One turning vector, and how many ticks it has turned:
The counts run from 0 to 242.
[ -4   6  11   5  -4  -4 -10   3 -12  -1  -2   1 -16   6   0  28  22  19
  17  -2   3  -6  15  -5 -15   4  -6 -19 -15 -11  27 -12  18  25  -9  19
  27   4  14   1 -15 -25 -11 -14  -5 -10  -3]	191
[-15  -1  -8   0  -8 -15  -8  13  17 -14 -20 -41   3  18  30  -9 -23 -11
 -20  11   6   9 -20  -2  14   0   9   6   2   6  -8  24 -22  -1  15  -7
  18   2  -9   8   7   7 -10  14  -5   8 -12]	129
[-17  23  11  -4   7 -25  10  -4  17  10 -16 -12   8  -3  13  25  -6 -14
   3   3  12  -4   5   2 -28   0   3 -18   5  -3  -2   5  -5  -1   8  33
  11  13   8 -14  -2  19 -13  33 -21 -13  14]	121
[-24   5   0   1   8  -7  21   1  -3   3 -14   3  21 -14  17  -2 -16  -7
  -8  -6 -16   6  11   9 -16  10  -5  25  11   7 -14   8   0 -11   5 -11
  11 -12 -26  -1   5  40  15  21 -17 -10   8]	168
[ -1  -5  -3  20 -11  -7  -3   2 -19   1   7  -4  16  -6  29  -3  -7 -15
 -28   8  -5  -4   7  -6  -3  -2   9 -26  -9  -6  18   2  -1   6  -6   6
  -1   4  -6   7 -20  27 -20 -34 -13   2   9]	9
[-16   1   7  18  12   6   3 -15  -1  -4   4  -4 -19   6  10   5  10 -20
  16   5 -15 -24 -30  -5  14   3  22  -4 -28 -12   5  -3 -16   7  -5   7
  15  -7  16  17  10   5  -9 -10 -11  19 -15]	47
[ -4   3  11  23   7   5  16   8 -13   2  -5  -4 -22  -9   3   2  33 -11
   4  -3 -12 -18   2  -5   4 -22  23 -18 -33  -4  20  -3  -2  -7   1   7
 -20 -21   9  19  -1   7  -6   0 -17   7  -3]	179
[  4   4  10  18   1   7   5  -9 -13  17  24  14   5 -25   9  -9   6 -15
 -10  -3 -19  -4   2 -10   4 -17  13 -18 -19  -8  23   7  -7   3 -18   8
 -18 -13  10  16  -9  24   0 -19 -21   7  10]	94
[  0   8 -15   0   4 -15   0   7  -4 -16 -34   4  28 -14  11 -14 -21  -1
  -9 -19   6  14  11   4  -4   1   2  19  11  14  -5  -4   1 -25   3 -24
 -12  -9 -25   0 -13  14   7  15   3 -19  12]	83
[-12  11 -32 -15   2  -2 -15 -29  20 -21  -5  25   1 -13 -13   3 -20   5
   9 -14   7  -6  15  -4 -10  16 -13 -17   8  -7  -7  -3  -7 -13  -7 -10
  -2  25   2   7 -24  -5   8   2  -2   5  -7]	19
[ -5  -2   8 -20   8   9  10 -22  26 -10   2 -15  16   1   3  -7 -26   5
  -9  -1  -2   8   4  -7 -13  22  -1   3   5   1  -4  26  -5  -8 -18   9
   8  20   6  -1  24  18  13  30  -8  10 -11]	31
[-16   5   7   7 -10  -5  -7  22 -24   1 -22   4  -2   0   8  15  31  27
  -4  -5   0  -5  21   2   3   4  -4  -1  -2   1  16 -14  22  10  14   0
  14  -6 -17  -9 -13 -16   1  -6   1 -27  13]	195
[ -4 -17  -4 -16  14  17 -18  -5  -4 -10  -7   5  -8  -3 -15   9   6  32
   9 -14 -16  15   7   8  -7   9 -18  25 -12  -6  13  11   6  13 -17 -13
  26   2  -6  29   4 -17  10  -8   5  -4  -9]	101
[-12  -8  14  19   5   3  -6  14 -17  -8 -10  -4 -16   3  11  -2  21  11
   0  -8 -16  -1 -14   4  18 -12  10  28 -27   8  -2   0  -7   3   2 -22
   3 -34  -9  21  22 -14  22   4 -11  -8 -14]	42
[-23  10  -8   0  16  -7  12 -24  20  -1  -7  -7 -15  -3   5  12  -5 -26
  17  12 -11 -22 -19   3 -11  -3   6 -11 -12 -16  -6   9 -27  -2  10   6
  25   1  18  13  -4  24 -20   1 -17  15   1]	48
[  0   0 -10 -15   4  10  -2 -19   9 -20  -6   0  13   7  11  -8 -26  -8
  -4  -1   5  -8  -2 -10   7  25   2 -18   7 -18  12  19 -11  -4  -9   7
   3  41  13  10 -13  12 -26 -16   0  27  -1]	146
[-21  -6  11  -5   2  20  13  20 -11   0 -16 -22   0  10  18  -6   5   2
 -20   6 -10 -17   1   7  25   9  14  -1   1   1  18  28  -9  -2  24  -4
   1  13 -10   7   7  15 -23  -2  -6  25   6]	56
[  1  21  -4   8   7 -32 -10  -7   7   5 -16  23  19 -15   6  14  -8  -4
   9 -21  15  -4   2   6 -16 -12   2 -10  20   6  -1 -14   1  -9   0  14
 -10  11   8 -24 -10  -6  -8  18  -8 -20  25]	207
[ -5 -14  21   6   6  19   8  32 -30   1 -23   0   0   8   6   2  29  12
  -7  -7 -12 -14  -3   9  21  -4  11   9 -12  -3  29   4  10   2  21  -3
   3   4  -5   6  10  -6 -19 -20  -3   4   7]	55
[-14   4  14  14  -2  -1  25 -11 -16   4   9  -6  21 -15  29  -7  -5 -17
 -13  -1 -19 -10   3  -1   6   2  15   6  -3   3 -13   6   1  -2  -7   6
   1 -20 -21   2  12  40  18  -1 -25   0   8]	167
[ -1 -10 -11  -2  -7  28 -12 -16  -8 -34   8   5  -8   8   3 -14  -6   8
 -12  -4  -1 -15   6 -16  27  21   3 -13 -19 -14   5  -1  -6   1 -16  -8
  -5  22   2  14  -3 -17  11 -24   6  23 -25]	17
[ -9   1 -15 -15   4   0  -6 -14   6 -16  -9   6 -16  -9 -23  28  11  22
  21  -7  -6  -5  27   5 -30  13 -18  -6 -13  -9   7 -14  12  -3 -13  -3
  19   2   2  20 -19  -5   9   3   2 -10  -8]	105
[ 11 -10  -5  -6   9  16 -22   5 -12 -12 -19  18   4   8  -1  -3  -2  21
   9 -25   0   0 -10   4  11  15  -2  14   1  -7  24   6  11   4 -17  -6
   3  25  12   7   1 -37 -13 -29  12   8   0]	144
[ -1  -6  -8 -27  13   6 -14  18   2  -7 -40  -4  -3  11 -10   5   4  30
   7 -11   4   6   5  11  -4   3 -16  15   1   1  20  16   1  -3  19 -12
  13  21   0  12   0 -30 -16   9  11  -4   3]	58
[ 14   0  -4  11   6  -5  -8  14 -12 -21 -29  16  16 -10   5 -16   1   8
  -5 -32   1  14  -3   2   2  -2  12  30  -3  12   2  -7  17 -17 -10 -22
 -16 -16 -17   8   3 -14  14   1  14 -11   4]	84
[-16  -3 -10   3  22  -8 -16 -13  20  -5 -20   0 -21  -6  -8   8   0   6
  24  -6 -10   6 -25  14  -6  -3  -4  33 -12   0 -11   5 -12   2   5 -15
  27 -12   4  20   4 -17   5  20  -1  -8  -6]	45
[ -8  18  24  11   0  -6  19 -12   6   1   4 -23  -3   8  21  10   2 -14
   0  11   7 -15  -3  -7  -5   6  12 -28 -10 -11   5   2  -5   2  -4  35
   6  13  26 -14  11  14 -14  19 -23   7  -4]	120
[-10   4   0   1   0 -22 -10  29   3   0 -31 -15  12   5  19   7  -1  10
  -6  -4   5  19  -1  13 -12 -15  -3  23   8  15   1   6   8   5  18  -4
  15  -7 -11  -4   1   0   2  25   0 -25  16]	126
[-30 -15  12   0  11  13   6  10   3  15   4  -5 -13   0  12 -11  10   0
 -20  14 -18  -7 -13   6  25  -9   8   2  -8   1  18  36 -25   4  13  -3
  -4   3   1  17  19   8 -13   4 -18  16   2]	184
[ 10   3  -3  27  -2 -10 -23  -2  -4 -24   1 -18 -14  21  19   3   0  -8
   5   1   7  -8 -26 -11  16  -5  15 -10 -31  -7   3 -15 -11   7  -9   4
  19  -4  14  12   4 -24 -13 -18  -1   5 -23]	132
[ -1  -6   9 -12  13   9  -1  -6   1   3  -8  25  18 -14  -5  -3  -5  24
  -4 -22  -8  14   8   9   0  14 -17  27   8   6   2  19  16 -12 -13  -7
  -3   6  -8  -3  22  -7  22  28  -1 -11   7]	28
[ -6  10   3   1   3  -3   1  -7  -6   7  -3  47  10 -28 -10   5  12  18
   6 -22  -5  -1  22   8  -2   2 -11   0   0   1   7  -9  23  -7 -10  -3
 -22  -2  -5  -8  -8 -13  24  10  -8 -15  18]	24
[ 11  -8  30   0  12  21  -6  -3  -8  -4  -2  13  10  -4   0 -11  12  27
  -2 -23  -5   9   2  -3  13  13   2  31  -2  -5   8  15  18   1 -19   5
  -1   5   2  -2  31 -20  24   8  -5  -1  -6]	29
